(in the rows, 128 means zero)
X: rows in a few groups, each row roughly a mix of its group's directions:
X (136 x 10):
[[118 160 107 128 142 147 179 120 171 126]
 [126 139  84 102 138 117 170 100 158 140]
 [106 146 123 125 170 141  80 102 130  99]
 [161 117 122  87  73 128 132 149 115 128]
 [134 117 144 147 184 131 167 154 150 130]
 [130  75 112 166 127 115 161 138 125 156]
 [121 141 148 162 193 147 131 139 126 137]
 [119 122 103 130 172 119 154 180 120 109]
 [161 132 146 173 136 140 106 170 117 153]
 [110 120 124 164 123 109  70 153 107 119]
 [ 74 115 103 164 115 112 103 119 110 120]
 [104  93 117 170 110 160 106 122 160 131]
 [126 106 130 127 138 114  76 147  92 166]
 [116 137 148 175 187 136 119 131 131 119]
 [ 98 150 104 140 152 133 125  66 129 137]
 [154 114 117  81  74 118 135 145 125 124]
 [169 104 113 140  76 114 157 130 134 141]
 [135 168 139  89 126 130  95 117 131  82]
 [139 133 166 143 183 130 159 148 145 121]
 [130 141 112  95 157 138  92 113 164  92]
 [159 112 146 102 120  87 136 174 148 136]
 [148 141 128 108 141  97 177 121  85 143]
 [142 125 159 160 185 135 160 130 123 133]
 [138 138  96 109 139 105 158  74 147 141]
 [125 141 104  95  76 121  95 120 100 120]
 [176 141 133  84 161 102 144 135 131 120]
 [118 155 139 127 145 180 171 106 139 116]
 [110 146 145 158 183 162 127 111 113 123]
 [ 96 156  94 143 129 130 155 100 161 100]
 [165 115 156 117 123 118 121 182 117  97]
 [115 122 121 142 125 113  97 198 130 126]
 [160 121 129 145 107 144 180 138 120 169]
 [128 166 113 175 139 152 157 114 159 125]
 [113 129  91 109  71 120  97 135 141 117]
 [136  91 133 162 132 141 169 143 127 171]
 [106 116 175 107 124 124 110 181 131 122]
 [166 136 124  92 152  93 167 129 120 147]
 [151 107 112  97  79  96 141 151 140 139]
 [103 140  89 176 111 141 122  90 127 118]
 [117 142 116 122 117 143 182  96 166 148]
 [ 82 146  81 142 134 133 123 105 132  94]
 [112 136 109 141 165 117  88  97 166 112]
 [126 122 113 128 154 118  85 102 146  75]
 [ 90 140 124 110  94 126  93  86 138 148]
 [140 137 157 165 190 125 145 133 132 131]
 [156 119 147 116 146 134 105 183 100 106]
 [ 95 137  97 164 105 136 105  93 113 152]
 [149 126 115  77  76 126 138 144 136 144]
 [151 125 159 152 181 138 165 142 134 131]
 [162 114  95 145 106 107 126 182 134 124]
 [151 115 116  91  71 104 119 146 138 117]
 [106 148 139 161 181 157 131 111 119 150]
 [132 137 145 151 166 132 159 167 107  93]
 [171 158 150 143 136 152 159 164 115 116]
 [108 135 150 177 176 136 111 124 106 122]
 [151 120 150 133 169 122 158 170 138  98]
 [181 111 127 135 114 102 115 168 115 103]
 [100 138 101 113 116 124 160  94 152  85]
 [116 149 133 137  72 153 114  98  97 123]
 [162 125 121 145  78 146 141 127 107 168]
 [130 160 147  82 156 123 111 106 135  90]
 [168 108 123 150 105 119 110 180 112 116]
 [144 143 137 145 182 119 148 173 123 110]
 [101 140 133 166 186 124 130 118 154 139]
 [134  82 117 143 131  92 161 151 128 163]
 [137  77 129 167 133 139 166 135 130 154]
 [107 119 108 100  76 129 101  96 139 146]
 [148 110 160  97 115  84 125 162 141 106]
 [153 133 171 131 183 132 153 121 116 142]
 [113 131 160 113 139 118 116 186 139  93]
 [124 129 122 142  76 141 102  79 117 144]
 [146 129 140 129 168 110 142 178 146  94]
 [157 110 164 105 138 101 112 130 119 177]
 [113 127 100  98  67 125 102 130 136 115]
 [130  74 100 142 125  87 153 125 138 143]
 [ 85 141 123 115  83 138 103  91 133 143]
 [119 173 125  92 129 111  86 124 125  94]
 [156 121 108  93  67 127 144 123 139 137]
 [161 119 160 137 181 134 161 129 131 148]
 [129 108 166 158 169 135 166 135 138 104]
 [133 148 106 111 171  83 144 133 109 158]
 [124 189 117 108 117 119  95 134 101 109]
 [144 151 135  97 179 109 160 112 110 143]
 [ 98 151 110 133 140 163 161  97 151 157]
 [146 125 153 153 186 137 164 136 121 137]
 [118 112 135 153  98 172  94 126 159 103]
 [138 136 162 178 174 137 149 123 116 122]
 [142 111 116  94  66 100 128 143 133 125]
 [100 144 146 162 186 148 135 118 118 133]
 [121 121 113  98  64 124 102 122 127 106]
 [105 109 131 178 111 171 104 145 140 135]
 [137 132 141 119  78 122  88  84 118 123]
 [171 132 120  97 136 149 163 163 127 157]
 [166 109 130 138 102 118 158 164 111 165]
 [149 118 144 150 129 136 177 159 108 166]
 [122 139 152 170 184 153 121 127 116 115]
 [142  91  93 170 115 121 155 137 125 159]
 [124 127 122 132 142 122  91 101 146  66]
 [139  98 111 169 122 114 161 153  97 154]
 [139 118 110  98  59 111 119 123 130 127]
 [127  96 101 158 147  93 148 152 112 161]
 [128 150 145  85 161 129 108  99 147  92]
 [115 165 136  95  96 128  84 129 142 101]
 [136 112 152 143 108 127 190 153 105 138]
 [142  99 173 110 103  99 107 164 123 128]
 [117  99 120 163 118 111 160 149 103 170]
 [145 153 148  87 130 121  98 132 133  78]
 [ 92 135  82 123 131 151 134  95 117  93]
 [142 112 122  98  83  93 137 166 134 146]
 [176 109 162 117 140 105 102 141 103 149]
 [148 117 119  91  63 116 134 141 128 124]
 [132 159 147  84 148 122 109 107 125  82]
 [112 176 134  91 142 135  96 100 137 106]
 [113 136 132 155  84 144 107  80 104 131]
 [116 157 108 134 104 142 104  92  96 167]
 [104 140 105  97 134 126 167  87 160 138]
 [105  90 146 164 111 164 106 135 155 114]
 [141 177 133 103 130 155  87 129 145 102]
 [ 93 123 185 127 131 137  95 154 120 140]
 [100 151 118 124 160 130  96 101 173 110]
 [149 148 131 141 162 178 139  95 101 123]
 [135 168 138  95 143 145  99 104 136  86]
 [156 105 135 159 105 111 155 161 109 162]
 [ 69 138 102 106 133 151 150 127 150 145]
 [142 134 162 147 188 126 155 145 121 120]
 [133 124 134 108 111 137 182 147 103 170]
 [112 101  84 108  82 113 103 131 126 110]
 [125 126  69 145 133 108 100 168 122 123]
 [131 161 133  95 118 125  82 131 141  84]
 [ 99 136 119 136  86 129  91  82 114 135]
 [105 133 151 169 184 136 124 125 113 108]
 [137  82 115 158 103 122 170 130 121 156]
 [161 149 131  87 149  98 165 125 111 145]
 [116 179 128  94 145 111  86 131 127 110]
 [ 96 149 123 109 172 132 115 111 170 106]
 [117 113  73  96  98 112 101 124 125 147]]
the one row of each list that fits no group (the others fit one group, some only roughly):
- Z_996: [119 100 134 172 105 157  82 120 129 143]
- Z_629: [170 132 132 107 180 123 163 117 113 131]
- Z_363: [181 103 145 133  99 133 142 170 120 121]
- Z_564: [121 117 129 123 111  93 108 171 134  78]
- Z_137: [147 131 148  78 157 117 157  95 147 136]
- Z_640: [111 121 118  89  79 120 100  93 121 119]
- Z_749: [149 147 151 152 155 153 149 173 156 136]
- Z_783: [160 144 145  96 163 114 170 118 100 127]
- Z_861: [ 78 101 110 154 104 125 115 110 130  93]
- Z_106: [162 124 133 158 121 125 171 153 142 171]
  Z_996
- Z_871: [ 88 147 120 110 149 109  98 103 164 104]
- Z_253: [ 88 118  85 111  96 113  98 126 148 115]
- Z_391: [121 163 145  79 158 121  93 127 149 127]
- Z_462: [111 152 122 121 153 163 157  78 136 148]
- Z_157: [106 125 105 150  95 143  75 129 151 108]
- Z_653: [135 127 113 118  87 124  84  86 117 153]
- Z_164: [136 143 105  95 150 135 175  86 136 138]
- Z_278: [163 110 131 156 161 138 165 165 140 139]
- Z_399: [128 153 126 111  70 139  96  96 121 140]
- Z_427: [158 118 140 162 141 164 177 130 113 142]
- Z_415: [158 123 105 124 107  85 136 170 120 158]
- Z_340: [116 107  91 101  81 115 104 116 157 129]
- Z_29: [156 147 180 138 133 111 130 165 101 142]
- Z_829: [178 106 129 105 132  91 115 166 119 127]
  Z_29
- Z_79: [ 99 143  96 112 140 146 158  76 141 135]
- Z_4: [117 139 130 173 145 162  86 141  98 133]
- Z_100: [ 95 165 141 147 160 149 141  94 152 143]
- Z_736: [100 142 102 112  88 105  80 124 134 114]
- Z_71: [163 133 122 121 165  95 118 171 141 103]
- Z_139: [111 119 123 108  75 116 119  92 124 166]
- Z_963: [159 109 167 142 156 138 174 147 128 119]
- Z_68: [138 123 174 141 185 129 155 126 142 135]
- Z_420: [162 131 150 101 175 122 166 112 121 115]
- Z_11: [125 150 132 106  85 123  78  97 116 139]
- Z_843: [125 135 107 115  86 111  81  92 127 146]
- Z_303: [149 140 161 162 124 147 119 185 135 119]
  Z_139
- Z_741: [142  93 114 108 101 104 115 167 116 165]
- Z_387: [119 115  87 127 105 119 149  68 123 127]
- Z_491: [107 156 133 154 144 183 138  94 118 128]
- Z_349: [109 119 168 164 180 133 119 122 115 143]
- Z_527: [ 82 109 127 146 103 123  84 154 113 146]
- Z_535: [104  96 125 127  80 138 124 102 170 137]
- Z_254: [ 81 134  79 157 107 120 121 117 146 134]
- Z_305: [127 109 126 145 108  98 174 157 129 169]
- Z_257: [149 145 159  77 146 118 165 112 123 115]
- Z_981: [ 97 148 109 145 146 190 142 117 125 118]
- Z_624: [128 159 118 133 161 121 145  65 135 138]
- Z_602: [157 113 145 136 124 130 108 191 111 151]
- Z_633: [106 107 111 116  73 122 106  92 125 107]
- Z_226: [146 102 152 128 120 116  89 178 101 135]
  Z_349
